M =
[[128 128 128 129 146 149 130]
 [128 129 138 155 133 128 128]
 [128 128 128 128 128 133 155]
 [140 154 132 128 128 128 128]
 [141 154 131 128 128 128 128]
 [128 137 156 134 128 128 128]
 [128 128 128 128 130 151 144]
 [128 130 151 144 129 128 128]
 [128 135 155 135 128 128 128]
 [129 143 153 130 128 128 128]
 [128 128 128 145 150 130 128]
 [129 150 144 128 128 128 128]
 [132 155 139 128 128 128 128]
 [129 148 148 129 128 128 128]
 [152 144 129 128 129 128 128]]
Rows and columns are counted from 0.
row 0 col 0	128
row 10 col 2	128
row 5 col 2	156
row 12 col 1	155
row 13 col 3	129
row 3 col 4	128
row 2 col 5	133
row 1 col 5	128
row 12 col 2	139
row 10 col 4	150
row 5 col 0	128
row 2 col 6	155
row 5 col 1	137
row 7 col 4	129
row 6 col 1	128
row 4 col 2	131
row 9 col 4	128
row 10 col 3	145
row 7 col 3	144
row 2 col 1	128
row 11 col 5	128
row 14 col 5	128
row 1 col 1	129
row 12 col 4	128
row 4 col 5	128
row 0 col 2	128
row 14 col 3	128
row 9 col 2	153
row 2 col 0	128
row 1 col 0	128
row 1 col 3	155
row 13 col 4	128
row 4 col 6	128
row 5 col 3	134
row 14 col 2	129
row 8 col 5	128
row 2 col 3	128

X =
148,114,115,111,112,140,108,110,112,138,138,114,142,111,150
142,109,110,108,112,137,112,107,111,138,138,113,139,112,146
115,148,143,149,147,115,146,144,143,116,111,143,118,145,116
X[0, 0]: 148
X[0, -1]: 150
X[2, 6]: 146
X[-3, -7]: 112
X[1]: [142, 109, 110, 108, 112, 137, 112, 107, 111, 138, 138, 113, 139, 112, 146]
X[-1, -4]: 143
X[1, -1]: 146
X[2, 13]: 145
X[:, -13]: [115, 110, 143]
X[-3, -3]: 142
X[:, 3]: [111, 108, 149]
X[-3, 3]: 111
X[2]: [115, 148, 143, 149, 147, 115, 146, 144, 143, 116, 111, 143, 118, 145, 116]
X[2, 0]: 115
X[-2, -2]: 112

A = [113 135 116 130 102 128 118 131 143 124 147 113 141 123]
A[0]	113
A[7]	131
A[12]	141
A[5]	128
A[11]	113

m =
[[131 130 127 129 129 126 126 126 126 128 130 127 128 127]
 [132 130 127 129 129 125 125 125 125 128 130 127 128 127]
 [126 126 129 127 127 130 130 129 129 127 126 129 128 129]
 [145 125 132 128 134 108 117 102 110 125 125 118 132 136]
 [129 129 128 128 129 127 127 127 127 128 129 128 128 128]
 [135 131 126 129 130 122 123 123 122 126 131 126 129 127]
 [144 127 130 128 134 111 117 107 112 124 127 121 131 133]
 [129 129 128 128 128 127 127 127 127 128 129 128 128 128]
 [122 122 129 125 125 133 133 130 127 125 121 131 128 129]
 [128 128 128 128 128 128 128 128 128 128 128 128 128 128]
 [128 128 128 128 128 128 128 128 128 128 128 128 128 128]
 [125 125 129 127 127 131 131 129 129 127 125 129 128 129]
 [121 122 129 124 125 134 134 130 127 124 120 131 128 129]]
m[-13, 0]: 131
m[:, -7]: [126, 125, 129, 102, 127, 123, 107, 127, 130, 128, 128, 129, 130]
m[1, 4]: 129
m[4, 10]: 129
m[:, -1]: [127, 127, 129, 136, 128, 127, 133, 128, 129, 128, 128, 129, 129]
m[3]: [145, 125, 132, 128, 134, 108, 117, 102, 110, 125, 125, 118, 132, 136]
m[4, -3]: 128
m[:, 12]: [128, 128, 128, 132, 128, 129, 131, 128, 128, 128, 128, 128, 128]
m[12, 6]: 134
m[8]: [122, 122, 129, 125, 125, 133, 133, 130, 127, 125, 121, 131, 128, 129]
m[-10, -3]: 118
m[4, 5]: 127
m[10, -5]: 128
m[-11, -8]: 130
m[-13, 13]: 127
m[:, -13]: [130, 130, 126, 125, 129, 131, 127, 129, 122, 128, 128, 125, 122]
m[-12, -3]: 127
m[-4, -14]: 128
m[8, -7]: 130
m[-8, -1]: 127
m[3, 7]: 102
m[-1, -2]: 128
m[-8, 7]: 123
m[10, 4]: 128
m[11]: [125, 125, 129, 127, 127, 131, 131, 129, 129, 127, 125, 129, 128, 129]
m[12, 2]: 129
m[-4, 4]: 128
m[-5, -3]: 131
m[:, -10]: [129, 129, 127, 134, 129, 130, 134, 128, 125, 128, 128, 127, 125]
m[-6, 11]: 128
m[5, 9]: 126
m[3, -2]: 132
m[-7]: [144, 127, 130, 128, 134, 111, 117, 107, 112, 124, 127, 121, 131, 133]

W =
[[123 131 137 149 134 125 129 133 126 134 117 121]
 [115 136 135 130 126 140 142 119 121 134 137 113]
 [113 129 132 124 123 132 119 110 131 120 130 131]
 [128 129 121 131 139 128 131 131 134 135 127 121]
 [129 138 123 137 134 130 123 128 123 130 135 107]
 [121 125 136 127 117 111 118 124 150 127 129 117]
 [129 133 140 124 148 120 129 127 128 125 125 134]
 [128 132 137 133 119 133 144 121 126 130 142 118]
 [121 117 126 127 136 133 129 118 115 141 128 118]
 [119 143 125 137 143 122 132 143 125 131 132 121]
 [121 134 127 132 121 122 125 117 150 118 133 122]
 [128 128 140 127 121 115 115 125 142 121 125 113]
 [128 136 144 126 123 119 126 103 123 126 120 117]
 [130 136 138 135 134 133 124 133 148 129 130 128]
 [117 136 116 125 125 118 120 131 122 127 141 137]]
W[0,0] -> 123
W[12,7] -> 103
W[:, 4] -> [134, 126, 123, 139, 134, 117, 148, 119, 136, 143, 121, 121, 123, 134, 125]
W[5] -> [121, 125, 136, 127, 117, 111, 118, 124, 150, 127, 129, 117]
W[2] -> [113, 129, 132, 124, 123, 132, 119, 110, 131, 120, 130, 131]
W[9,7] -> 143
W[4] -> [129, 138, 123, 137, 134, 130, 123, 128, 123, 130, 135, 107]
W[6,6] -> 129
W[13,11] -> 128
W[5,2] -> 136
W[0,10] -> 117
W[7,5] -> 133
W[11,3] -> 127
W[13,4] -> 134
W[8,0] -> 121
W[11] -> [128, 128, 140, 127, 121, 115, 115, 125, 142, 121, 125, 113]
W[12,11] -> 117
W[2,10] -> 130
W[1,5] -> 140
W[5,10] -> 129
W[13,6] -> 124
W[13,9] -> 129
W[8,5] -> 133
W[11,6] -> 115
W[0,11] -> 121
W[:, 8] -> [126, 121, 131, 134, 123, 150, 128, 126, 115, 125, 150, 142, 123, 148, 122]
W[11,11] -> 113
W[1,0] -> 115
W[3,5] -> 128
W[7] -> [128, 132, 137, 133, 119, 133, 144, 121, 126, 130, 142, 118]
W[12,6] -> 126
W[3,11] -> 121
W[8,2] -> 126
